B =
[[119 135 133 118 128 138 123 120 137 131 118]
 [145 114 114 145 139 109 121 148 131 107 129]
 [122 136 145 141 129 116 111 118 132 143 144]
 [143 132 110 142 134 109 140 136 109 138 138]
 [133 123 116 116 122 132 140 141 135 125 117]
 [110 128 145 145 128 111 111 129 146 145 126]
 [111 119 139 145 129 112 115 135 146 133 114]
 [117 129 140 134 120 117 128 139 135 121 117]
 [131 104 134 150 114 111 148 138 105 126 152]
 [139 140 134 125 117 116 121 131 138 140 135]
 [119 132 139 132 119 119 131 139 133 120 118]
 [107 105 106 109 116 123 131 139 145 149 151]
 [113 115 151 125 106 146 138 104 135 147 108]]
Indices start at 1.
The entry in the top-right corner? 118
The entry at row 1, column 2 is 135
The entry at row 1, column 1? 119
The entry in row 3 and column 2 -> 136
The bottom-left entry is 113
The entry directly above the largest entry: 117
The maximum? 152
The entry in row 2 and column 3? 114
The entry in row 2 and column 1: 145
The entry at row 3, column 1? 122
The entry in row 1 and column 3: 133
The entry at row 3, column 3 is 145
The bottom entry of the column that holds the largest entry is 108
The entry directly above 144? 129
The entry at the centre? 112
The entry in row 2 and column 2? 114
The entry directly above the centre entry? 111

Read these off the matrix that follows. Indices start at 1.
1) Report the entry at row 1, column 3.
2) Report the entry at row 1, column 2.
3) Report the entry in row 3 and column 3.
4) Report the entry in row 2 and column 2.
5) Report the bottom-left entry.
6) Report the entry in row 3 and column 1.
7) Report the top-right entry.
8) Report the bottom-right entry.
[[114 132 121 136 111 130 135 126 151]
 [116 133 116 135 105 128 137 127 151]
 [125 128 128 130 126 129 128 127 132]
 [109 126 126 142 112 134 133 121 153]
 [114 132 120 136 109 130 133 127 153]
 [111 126 129 141 117 134 129 122 150]
 [109 126 127 142 112 134 132 121 153]
 [114 133 120 137 107 130 131 127 155]
 [114 133 120 136 106 130 128 128 155]
 [116 132 122 135 115 130 137 126 147]
 [114 133 120 137 108 130 132 127 154]]
1) 121
2) 132
3) 128
4) 133
5) 114
6) 125
7) 151
8) 154

Questions about the table below. Rows and columns are numbered from 1.
1) Find the entry at row 1, column 2.
2) Find the bottom-left entry.
3) Find the bottom-right entry.
4) Find the entry in the top-right corner.
5) Find the top-left entry.
[[140 127 133 132 129 128 130 135 131 136 138 140]
 [110 147 131 129 141 142 135 122 135 120 113 105]
 [137 127 136 107 126 116 113 115 126 135 120 108]
 [141 114 125 128 118 118 123 133 123 133 139 146]
 [136 127 135 108 126 116 114 116 126 134 121 109]
 [136 127 135 108 126 117 114 116 126 134 121 109]
 [137 126 135 109 126 117 114 116 126 135 122 110]
 [100 125 107 152 125 141 144 138 124 106 127 145]
 [137 128 136 107 126 116 113 115 126 135 120 107]
 [141 135 139 131 135 132 131 134 135 139 136 134]
 [100 124 107 152 124 140 144 138 123 106 127 145]
 [136 127 135 108 126 117 114 115 126 134 121 109]
 [135 127 134 109 126 117 114 116 126 133 121 109]
 [109 148 131 129 141 143 136 121 135 120 113 104]
 [144 108 123 127 114 114 120 134 120 133 142 151]]
1) 127
2) 144
3) 151
4) 140
5) 140

Questions about the table below.
1) The 3rd entry from the end, reading row by row?
2) The largest entry in the first row?
3) The third entry, reading row by row?
4) The entry directly below the centre entry?
5) The last entry, reading row by row?
6) The bottom-left entry?
[[124 116 129 135 135 122 132 134 125 141 145]
 [126 125 125 126 128 125 129 127 127 138 138]
 [128 132 129 128 129 128 129 127 128 124 126]
 [124 116 122 123 126 120 128 128 126 148 149]
 [129 121 136 123 133 118 131 134 125 119 132]
 [129 134 128 126 125 129 128 124 128 124 124]
 [129 124 123 129 130 132 130 125 126 126 132]
 [129 150 135 135 125 132 126 123 128 136 129]
 [125 120 123 124 127 121 128 127 126 147 146]
 [129 148 141 125 126 131 126 130 128 146 122]
 [127 123 122 129 129 126 129 125 128 120 131]
 [129 150 141 124 125 132 126 132 128 148 122]
 [124 116 122 135 135 118 132 123 128 119 149]]
1) 128
2) 145
3) 129
4) 132
5) 149
6) 124

M = [[124, 138, 134, 123, 122, 123, 124, 145], [123, 129, 121, 148, 137, 128, 133, 121], [126, 143, 124, 136, 130, 141, 149, 122], [114, 128, 132, 147, 128, 123, 119, 122], [109, 125, 151, 138, 133, 133, 118, 128], [120, 122, 128, 119, 121, 124, 119, 145], [124, 135, 121, 141, 144, 126, 134, 113], [120, 136, 117, 142, 127, 126, 140, 121], [129, 141, 132, 124, 143, 121, 123, 124], [123, 125, 131, 139, 113, 121, 111, 116], [129, 119, 137, 134, 122, 139, 138, 125], [121, 132, 134, 136, 136, 133, 130, 129], [120, 115, 124, 133, 135, 137, 129, 138], [120, 129, 123, 134, 126, 126, 120, 135], [126, 116, 128, 139, 144, 133, 124, 128], [122, 120, 139, 115, 141, 128, 133, 127]]
The entry just left of 111: 121
The first entry in reading order: 124
The entry just right of the smallest entry is 125
What is the second entry in reading order?
A: 138
The maximum -> 151
The entry just right of the largest entry: 138
The smallest entry: 109
